The table, row by row:
[1 3 -34 2 -40 -44 -38 21 -43 12 14 -4]
[2 3 -47 -13 40 17 21 38 -25 77 47 -19]
[15 -30 26 1 -9 -33 -9 -7 -9 2 8 15]
[1 -17 -42 18 -24 -20 -28 20 -14 -19 -34 -21]
[26 -15 15 -33 -42 -20 35 -55 28 17 -3 12]
[-11 -4 26 23 -35 -20 -33 23 -5 -13 -15 -13]
[-9 26 57 13 -27 -21 -58 4 -44 -46 -4 68]
[8 -6 -12 11 30 65 30 25 14 38 -14 -17]
[1 -3 -36 -30 38 41 71 -7 42 68 34 -51]
[29 18 -42 -36 41 -33 -16 26 -103 15 41 29]
[-16 14 26 -10 1 -21 -12 -27 11 -40 1 12]
[22 -22 -33 13 -4 -40 -10 -1 2 -4 11 -7]
[-15 -15 -17 22 -14 -34 -33 29 -19 0 5 -32]
[9 -4 -13 9 33 62 31 27 15 33 -12 -15]
[-3 -8 -29 -12 -35 -27 10 -19 19 4 4 -34]
[-9 5 11 25 14 -11 -49 1 -28 -66 -30 37]
[-5 -39 -36 -1 -22 -13 28 10 35 94 41 -25]
[28 26 -41 -40 44 -30 -13 28 -108 16 43 25]
[-16 -12 -15 19 -9 -36 -30 21 -22 -5 2 -35]
[-17 20 72 -6 -20 5 -6 -40 21 -46 -13 42]
[-10 6 4 26 12 -12 -45 6 -24 -68 -31 39]
[-44 12 60 66 -20 51 -20 18 93 -18 -20 -4]
[-4 9 46 29 -7 7 -50 -5 -13 -82 -48 59]
[-9 23 70 -6 -25 2 -6 -38 21 -51 -20 40]
[-1 -1 15 -13 -66 -6 15 -31 30 -9 -15 -21]
[-1 -43 -22 -16 -22 3 70 -41 98 90 33 -49]
[-40 -2 30 15 -4 29 32 -18 90 24 12 -25]
[29 -19 -35 -25 -18 -63 -14 -5 -46 28 32 20]
The rows are grouped in 4 different ways at once, and each row is in one group of each. In each grouping, groups are numbered from 0 in the order they first appear among the rows asked about.
More rows, each followed by its group in each grouping, the strongest grouping first:
[19 2 -25 -16 68 -22 -12 28 -76 -2 33 -1] 0 0 0 0
[34 14 -17 -11 32 14 -9 11 -62 -23 -24 34] 0 0 1 1
[-32 -22 -25 13 -43 25 52 -5 100 67 14 -81] 1 1 2 0
[-23 -23 -5 48 -52 48 8 23 79 34 -42 -47] 1 1 1 1
[-32 -11 15 11 -68 44 49 -13 115 56 -6 -58] 1 1 2 1
[-3 15 0 24 30 62 20 36 38 27 6 -29] 0 1 3 1
[-21 10 32 -8 -1 -19 -6 -29 12 -40 2 22] 2 0 2 0
[-7 -6 -28 -14 -42 -23 8 -19 22 6 2 -34] 1 0 2 0
[31 9 -53 -17 54 -3 -8 16 -82 -15 -4 15] 0 0 1 0
[-8 4 8 28 14 -15 -49 2 -19 -66 -26 37] 2 0 1 0
[21 11 17 -16 50 -1 -7 24 -68 -11 12 17] 0 0 0 1
[19 -29 30 2 -18 -30 -2 -6 -8 4 3 14] 3 0 0 1
[-23 0 42 32 27 -33 -52 17 -28 -50 -1 24] 2 0 0 0
[31 23 4 -51 22 11 32 -25 -33 -6 10 15] 0 0 2 1
[31 24 6 -49 21 10 41 -25 -31 -3 9 17] 0 0 2 1
[-31 -3 46 53 -8 53 -15 11 72 -16 -41 7] 2 1 1 1
[29 22 4 -54 21 12 32 -23 -31 2 6 13] 0 0 2 1
[-8 9 6 29 14 -14 -51 1 -25 -63 -30 36] 2 0 1 0
[-2 7 11 -12 -59 0 14 -27 31 -2 -20 -10] 1 0 2 1
[33 4 -54 -17 57 0 -13 13 -80 -20 -2 15] 0 0 1 0
[-6 0 -34 -25 37 38 71 -2 39 72 40 -45] 0 1 2 0
[-1 7 5 -26 20 61 67 -11 46 63 20 -26] 0 1 2 1
[-10 6 11 25 13 -15 -45 -1 -27 -65 -30 40] 2 0 1 0
